A hidden rule labels the rows of this table. It goes by one to three of the table's principal directions, not those with the most spread.
[ -2 -27  69  16  29  46   4  29 -30  29 -24 -18  -3  24  23  42  40 -42  -2  16  44  -3  49   5  47   8 -33  31  25] F
[-10  11  14  13 -12 -24 -11  25  12   6  17  -7   8  14 -25   6 -31 -11  24  19  -2   2 -15 -19   1  11   7  -9 -23] F
[ -60   62   14  -33  -17 -105  -49   50  -21   13  -80   29   -6  -62  -30   20 -114   33   12   66    2  -18  -51   20  -13  -12   16   -5  -77] B
[-48  35 -38 -58  14 -42  -9  -7 -10 -13 -34  29 -20 -42 -27 -25 -81  44  13  49 -10 -18 -35  15   9  10  35   8   7] C
[ 41 -48  58  45 -22  64  70  23  28  35  88 -45   8  91   1  36  79 -71  42  -7  18  30   1 -64  30  21 -52  18 -11] F
[-35  32  -1 -38 -17 -44  12  13  -5  10 -17  15 -13 -33 -25   4 -65  24  20  59  -2 -10 -54  -6   4   9  10  14 -39] B
[ -8  23 -25  -6  -9  -1  -6 -15  -9  -2 -15 -18   1 -38  12   2 -35  42 -16  18  -7 -19 -30  30 -32  -9  25  -4   3] B
[ -28  -11  110  -14   27   12    8   55  -26   74  -30    3   13   32    1   64   65  -34   31   54   86  -16   41  -19   71   20 -100   35  -34] D
[ 28 -16 -47   3  -5  40   8 -61  -2 -38  10 -17 -29 -25  37 -27   2  36 -41 -28 -34  -9  -2  37 -36 -19  57   0  60] B
[ 47 -40   7  44 -17  50  35  -3  13 -14  32 -34 -25  45  30  10  23 -42  -5 -44 -28  30   3  -5 -11 -21  20   8  26] A
[ 46 -22  11  50 -27  17  -7 -18  19  -9  50 -21  16  14  11  -3  47 -16 -22 -41 -14   7  19 -14 -30  -2   4 -22  -6] D
[-81  44 -12 -84  72 -78 -77   5 -11   7 -46  86  31 -25 -64 -45  -4  44  27  40  52 -40  53  -6  60  42 -42 -17   4] B
[ 22  -8  29  35 -47  19  34  19  -2  12   3 -53 -29   4  29  46 -37 -10  -1  18 -19   9 -53  11 -32 -26  27  17 -24] A
[-41  27 -21 -33  23 -40 -49   1 -10  -6 -22  24   7 -25 -28 -20 -31  40  10  25  15 -24   4  11   8  13  13 -14  10] F
[ 17  28 -41  29 -34 -68 -67 -11  31 -19  42  21  58 -21 -36 -36  22  27 -13 -50 -15  -1   0 -21 -57   2  -1 -70 -59] D
[-32  33  41  -6 -15 -55  -6  56  -1  31 -31   9  11  -6 -26  32 -58 -15  29  48  11   1 -33 -15   9   3 -24   3 -73] E
[ -3 -14  24 -13   8  32  30   6 -25  14 -40 -11 -34  -2  33  30   1  -5  -6  16  12  -1  -4  24  16 -18  -5  36  17] D
[ 29 -37   9  14  34  48 -12 -37  -5 -16   7   8   5  13  26 -19  76 -20 -36 -47   9  -3  80   9  17   5 -10   0  60] B
[ 45 -56  66  26 -32  83  98   9 -21  24   4 -45 -53  27  59  60  41 -58 -10   8   2  28 -17  -5  22 -20 -14  66   6] D
[ -5  11  28 -13 -25 -21 -13 -11   4  24   0 -11 -13 -16  12  23  14  54   2  28  20 -34 -22  16 -29 -14 -13  -6 -33] C
[ 47 -55  44  30  -1  70  56  -7  18  23  66 -16  12  68  16  13 119 -60   9 -37  22  24  42 -47  34  16 -64  16  10] B
[-36  16 -32 -33  73  -1 -32  -2   0   0 -18  39  46  11 -29 -37  21   2  12 -11  28  -9  58  -3  43  31 -38 -15  38] B
[  2  10   4  31 -11 -15   2  42  14   8  15  -8  33  24 -23  10 -21 -43  20 -10  -7  26 -12 -29  -1   8 -14 -13 -39] B
[-16  33 -83   1  13 -33 -63 -18  15 -46  -9  -4   2 -17 -14 -44 -78  54  -4 -23 -43 -11 -17  39 -52 -17  77 -46  38] F
[ 74 -94  26  48  28 127  75 -31  20  -5  79 -40 -15 107  47   0 127 -83  -1 -75   3  37  76 -30  42   7 -30  28  96] A
[ 29 -10   4   7 -37  -6  -5 -43   8 -16  13  -7 -32 -26  28  -5  12  37 -31 -11 -22 -17 -11  21 -45 -25  31  -6  -5] E
[  1  -9  78 -15 -69  -6  52  14 -35  39 -20 -26 -65 -41  31  70 -10  19  -1  79  20 -15 -73   6  -4 -20   1  56 -61] D
[-25  24 -27 -18   3 -48 -69 -17  -8 -25 -32  10 -24 -40  -3 -18 -49  67 -12  10 -10 -33  -5  43 -34 -19  56 -24  18] F
[-65  43 -20 -49  40 -63 -43  33  -6   6 -41  48  23 -12 -52 -20 -50  16  35  34  22 -10   2  -6  34  22 -17 -12 -16] D
[ 48 -49  60  24 -12  78  68 -17 -13  25  19 -23  -8  13  48  35  90 -47 -30  -9  20  10  29 -12  24   3 -46  42   6] B
[ 17 -31   3   0  34  57  55  -3   8   6  29  14  24  46  -4 -14  66 -66   9 -28  11  31  44 -41  57  31 -53  21  28] E
[-61  45   6 -53  39 -52 -21  30  -8  29 -44  49  41 -23 -44  -6 -27  10  25  49  37 -18   9 -13  43  32 -55  -1 -38] E
[ 21 -14  23  30 -14  13  13  20   6  12  14 -16   9  27   8  21  27 -32   5 -19   3  17   4 -14  -2  -6 -22  -1 -21] D
[-35  46 -36 -33  15 -88 -78 -15  -8 -31 -51  62  19 -74 -32 -46 -56  42 -29   3 -14 -24  17  21 -16   4  26 -32 -21] E
[ 31 -18 -19  25  -3  41  24 -14  -4 -14   5 -16   2   2  27  -2  20 -21 -26 -37 -18  19   6   9 -13 -12   9   5  21] D
[ 45   1 -33  48 -78 -21   7 -15  21 -31  52 -27  -7 -22   0  -8 -30   5 -19 -28 -57  21 -62 -12 -70 -19  60 -25 -40] B
[ 45 -29  23  41 -41  49  81  18  18  19  51 -39   0  46  16  32  30 -59  14 -16 -14  42 -35 -39  -1  -3 -24  21 -30] D
[-18  11  -8 -30  -4 -18 -36 -30 -16  -4 -19  -1 -29 -41  11  -2  -6  76 -13  27  13 -42 -11  38 -23 -13  29  -4  17] F
[ 31 -35 109  26 -58  54  74  20 -20  64  16 -63 -36  12  52  94  56 -17   2  54  41  -8 -38  -6   3 -15 -43  54 -46] A
[-34   1 100 -30  18 -10   6  46 -22  64 -52  10 -11  15   8  60  28  -9  27  60  67 -23  20   1  50   0 -79  34 -42] C
[ 14 -36  -8 -16   0  54  54 -25   5  -2  43 -16 -38  37  12  -4  39   1  21   1   0   9 -12 -14  21   4   5  27  47] A
[ 53 -50  -2  39 -10  98  89  -5  -3   1  43 -40  -2  41  35  17  60 -67  -9 -38 -11  46   1 -23  19   3 -15  34  33] D
[-11  18 -38 -10  -3 -21 -22  -9 -11 -16  -8  10   8 -35 -11 -17 -20  27 -10   1  -6  -5 -14   9 -14   2  24 -11   2] B
[ 35 -22  19  39 -23  30  13  -2  -1   2  19 -28  -1   9  25  19  32 -20 -18 -23  -4  10   4  -1 -17 -12   1   1  -3] B
[-15   9 -95 -25  34  -4  -1 -15  23 -38  27  26  15  25 -40 -63 -18   4  28 -36 -27  24  -4 -18  11  17  22 -23  46] C
[-42  28  22 -23  26 -63 -52  39   6  19 -30  38  23  13 -37   0 -12   3  32  15  29 -11  22 -11  22   9 -40 -21 -38] C
[-33  11 -29 -59  19 -27 -36 -36 -28 -25 -57  29 -56 -53  14 -21 -35  75 -18  23  -1 -35  -3  54  -6 -21  49  10  44] C
[  69  -36  -75   70  -15   65   30  -23   17  -56   44  -37    5   30   30  -28   14  -50  -32 -104  -67   58    1    2  -42  -25   56  -17   53] D
[-48   6 119 -35   7 -58 -31  56   0  71  -7  29   1  37 -38  47  45  -1  62  75  84 -34  24 -40  61  26 -91  10 -71] F
[-14 -19  15 -30  31  19  13  -2   5  16  19  14  -9  43 -11  -6  51  -3  34   8  32  -4  26 -21  46  18 -37  13  27] C
[-36   8  -3 -41  47  -5  11  25 -18  17 -23  48  33   3 -33 -12  24 -31  21  14  37  12  30 -30  70  37 -58  18  -1] D
[-31  11  15 -12  37 -17 -27  30   4  24  11  24  48  28 -42  -6  32 -18  34  11  44  -4  37 -34  46  38 -56 -13 -10] F
[ -2 -17  -8 -25  36  43  24 -22   0   9  16   8   7  23   3 -14  57   2   9  -5  25  -5  31  -9  35  19 -35  13  42] B
[ 18 -15   6  26  19  41  -8  -8  -2   1   1 -22  13  15  24   7  31 -10 -17 -25   7  -3  35  17  -5  -5  -6  -4  33] A
[-14  27 -60   1  10 -44 -51  -2  21 -35   2  17  15  -2 -30 -42 -50  21   7 -27 -32   2  -4   6 -28  -3  40 -43   8] A
[-64  29 104 -53  13 -59 -19  55 -38  63 -83  34 -11 -31 -12  58 -21   9  23  99  70 -38   4   6  54   9 -66  37 -69] B
[ 16  -4 -41  31  14 -12 -52 -15  15 -41  27  13  28   8 -20 -45   9 -12 -16 -57 -24  10  42  -7 -14   8  31 -42  29] F
[ -3 -31  65  -6  17  52  53  28 -25  38 -12 -12 -16  32  18  43  42 -48  16  31  41   9  18 -15  62  13 -48  52  11] D
[ 45 -13 -59  29 -24   3   3 -44  43 -46  66   0   8  15  -7 -52  13  -3 -15 -68 -56  22  -3 -18 -44  -4  38 -36  14] E
[ -6  13 -22  -2  -6 -24 -16   2   7  -8   4   7   9  -6 -15 -13 -16  12   5  -6  -9   1 -12  -3 -14  -1   9 -17 -12] D
[-54  42 -18 -42  14 -48   4  39 -13   7 -46  30   6 -27 -38  -2 -88  -2  28  51  -2   5 -39  -6  27  15   2  13 -29] B
[ 10  -5  67   9 -34  -9   0   6 -14  30 -14 -13 -15 -21  24  44  22  11 -16  29  23 -21  -6   9 -12 -14 -21  14 -46] B
[ 23 -19   8  14  -2  35  23 -18  -2  -3  19  -8   6  -2  14  -2  31 -21 -20 -10  -2   5  18  -8   8  11  -5  11  15] B
[ 49 -71  17  11  20 114  70 -39 -12  -1  35 -22 -27  43  51   5 110 -41 -19 -38  14  18  49  -6  39   4 -22  43  80] B
[-40  34 -13 -31  10 -46 -17  20  -8  10 -20  30  25 -26 -38  -9 -35  13  18  34  15  -7 -14 -13  18  22 -15  -5 -30] B
[ 77 -58  -6  47 -24  67  17 -56  10 -24  51 -28 -17  21  54  -7 107  -5 -45 -81 -16  12  36   8 -36 -26  10  -8  42] D
[ 69 -65  36  54 -25 109  93 -12  19  14  69 -67 -23  73  51  35  75 -58   2 -33 -10  32  -1 -21   2 -10 -15  32  32] A
[ 41 -50  50  12 -24  71  57 -25 -23  21  23 -30 -31   3  49  36  88 -12 -24   3  25  -1   9  -2  14  -5 -23  42  16] B
[ -1   3  -3   2 -10 -21  -6  12  -2  -1  12  17  17  -5 -23  -7  12 -15   5  -4   5  12  -1 -25  11  14 -11  -6 -24] E
[  9  -2  36  17 -30   8  48  32  22  24  16 -33 -17  40   5  36 -33 -28  32  21 -14  16 -45 -16  -7 -13  -9  14 -38] A
[-20  25  -2  10  18 -29 -49  17  10  -5 -20  -2  15   2 -12  -5 -51  10   5   3  -8 -13  11  18 -16  -3  17 -25   1] A
[ 34 -13 -21  49 -10   6 -20   1  23 -24  27 -17  12  32   6 -11  11 -22  -7 -63 -30  23  14  -2 -34 -18  20 -33   7] C
[ 33 -40 -22  23  23  77  39 -16 -11 -28 -15 -25 -32  24  48  -3   6 -39 -26 -48 -30  30  23  28   4 -24  33  25  77] A
[ 69 -64  54  24 -17 104  96 -39  13  36  73 -28   9  46  47  25 127 -44 -17 -30  29  12  33 -37  22  12 -82  33   5] C
[-65  46 -49 -50  62 -50 -59  21  -9  -2 -48  49  39 -13 -46 -33 -35  30  25  11  25 -13  21   9  28  20 -18 -24  11] D
[  7   7 -76   4  -2   9 -10 -30 -26 -50 -25  -1 -11 -59  15 -31 -48  20 -46 -24 -41  10 -16  37 -30 -13  75  -1  45] B
Here are more rows. What is the label of each one?
[-15  19 -90 -20  44 -11 -46 -37   7 -45   1  33  32 -19 -25 -69 -10  30 -15 -41 -19  -4  31  12  -6  16  30 -35  56] B
[ -33   65  -30  -13  -42 -107  -49   15    7  -16  -38   21    1  -71  -32  -10 -124   50   -4   35  -38  -14  -69   19  -57  -16   51  -31  -76] E
[ -75   71   34  -35    6 -127 -127   41    2   28  -26   69   61  -44  -85  -12  -15   64   30   51   61  -56   25  -19    3   32  -43  -64  -97] F
[-11  -6  24 -26   5 -34 -32  -8  11  10  11  30 -11  18 -16  -9  47  25  20   1  26 -19  26 -13  13   3 -27 -13 -11] C
[-31  40   7   0   5 -42 -31  38  -1  15 -39   1  24 -15 -17  15 -65   5  10  27   3  -9 -15  12 -11  -2  -5 -14 -39] E
[ 33  15 -59  22 -77   2  31 -38   0 -32  20 -47 -30 -64  29   1 -71  51 -38   4 -64   1 -99  31 -89 -33  90  -4 -15] B
[-34  36 -71 -37  34 -40 -28 -11  20 -24   0  42  31  -8 -46 -56 -39  25  17  -9 -16  -1   1  -8   4  20   7 -31  11] E
[ -5 -22   6 -11  35  -3 -13   8  13  -4  18  34   5  53 -24 -23  51 -31  28 -30  16  15  52 -31  44  16 -32  -7  21] C
[ 28  -6   9  33 -50 -18   9  13  28   2  40 -21  -7  28  -3  14   3  -9  17 -21 -21  18 -37 -21 -37 -20   6 -18 -47] C
[-18  28   5   0 -12 -58 -35  20   5  -3 -17  18   9 -21 -24  -3 -50   5   4  15 -10  -4 -13  -3 -13  -1  11 -18 -42] B
[-31  18 -65 -30  44  -9 -37 -18   9 -26   0  17   8   5 -25 -46 -27  38  16  -9  -7 -12  12  14   3  11  28 -23  56] F
[-11  10  65  26  -4 -29  -7  71   5  44  -8   3  41  34 -24  42  10 -56  31  12  33  16  10 -37  26  11 -67  -5 -74] D
[ 45 -35 -30  29 -16  54  42 -23  -4 -27  19 -22 -21   8  34  -5  26 -26 -26 -50 -32  32  -6   5 -16 -19  29  13  35] D
[ -8  -5  26   7  20   1 -23  14 -10   8  -2   6  16   7 -10   4  21 -19   1   6  24  -5  37 -10  27  18 -17   0   8] F
[ -1  10 -32  26  37 -19 -52  14  19 -21   1  23  53  24 -27 -35   4 -32  -1 -57 -10  17  54 -11   2  11  -9 -43  11] B
[-43  47 -68 -18  25 -87 -83  10  28 -32  10  45  41  -3 -73 -62 -60  28  31 -12 -17  -4   3 -17  -9  23  27 -60  -7] F
[ -3  13 -34   2  11 -12 -13   5   2  -9 -10  16  29  -6 -10 -17  -1  -6  -5 -28  -7  13   8  -2  -5   0  -9 -18  -7] D
[ 27 -33  28   7   4  80  67 -15 -13  26  15 -28   0  14  38  27  68 -26 -14   1  23   6  13  -5  24   7 -40  37  22] B
[ 23 -11  51  33 -23   6  12  11   8  21  25 -10  23   8   2  22  34 -36  -8   1  11   4  13 -26   3  12 -32   1 -40] B
[ 30 -12 -83  -3 -14  43  46 -51 -16 -52  -3  -7 -29 -44  31 -33 -27  10 -45 -34 -55  24 -33  27 -28 -17  69  18  53] D
[ -53   48  -23  -34    8 -101  -69   32   21    1   -6   46   25    1  -67  -27  -45   34   47   16    9  -12  -14  -20    0   13  -10  -44  -50] C
[ -7  -4 -59 -23  38  33  42  -8   2 -27  -9  16  -5  16  -6 -35 -31 -29   8 -19 -29  31   0  -3  30   9  16  17  53] E
[ -98   97  -59  -70   43 -127 -121   23  -13  -15  -89   80   43  -83  -74  -48 -119   77    9   45    8  -41   -5   28   -6   15   18  -50  -40] B
[ 28 -32 -99 -21  52  60  12 -78   1 -59  18  35   6  -1  15 -81  72   5 -40 -88 -25  19  61  10  12   7  17  -7 105] D
[ 27 -33  -8   7  14  37  15 -20  25  -2  47  -1   2  58   6 -16  79 -12  14 -49   6  12  32 -19   9   0 -28 -10  30] C
[ 22 -14  42  -4 -48   0  28 -11 -21  20  -8  -3 -29 -34  32  36  45  16 -23  15  16  -7 -25   4 -14 -21 -19  24 -46] D
[  9 -21  70 -15 -32  55  65 -15 -19  43 -14 -57 -68  -7  64  68   8  38  -3  67  23 -33 -47  37 -10 -29  -4  56   2] A
[ 39 -34 -42  25   9  71  42 -29   0 -31  22 -23 -11  19  31 -18  20 -29 -23 -50 -32  29  11   8  -4  -8  31  12  65] B
[  51  -47  -76   38   27   76   60  -13   47  -44   73  -10   12   99   -3  -50   40  -80   21 -106  -55   73   23  -41   13    3    8  -12   70] C
[-41  14  49  -2  35  -4  -8  65 -32  39 -42   5  32   5 -22  37 -18 -46  23  48  49   3  21 -15  61  30 -44  23 -17] F
[ -7  10 -43  -4  11 -10   3   8  16 -10  23  16  29  17 -32 -28  -3 -15  20 -20  -9  21  -4 -27   9  18  -8 -16  -2] D
[ 33 -17  59  41 -56   6  40  32   5  29  22 -30  -5  19  16  51  24 -41   5   2   2  22 -31 -26 -13 -15 -28  13 -67] D
[ 20 -24  30   0 -44  63 111   6 -19  22   1 -51 -57  -2  44  54 -24 -21   4  48 -12  18 -75   3   5 -16  13  67  -5] B
[  9  20  -9  25 -36 -62 -64  -7  23 -18  19   2  11 -18 -16 -15 -21  34 -11 -19 -23 -15 -10   4 -58 -14  32 -49 -40] A
[  -4   30  -47   -1  -53  -84  -55  -20   14  -51   -5    7  -44  -51  -14  -30 -102   64  -12    2  -62  -13  -61   28  -75  -33  104  -34  -22] A
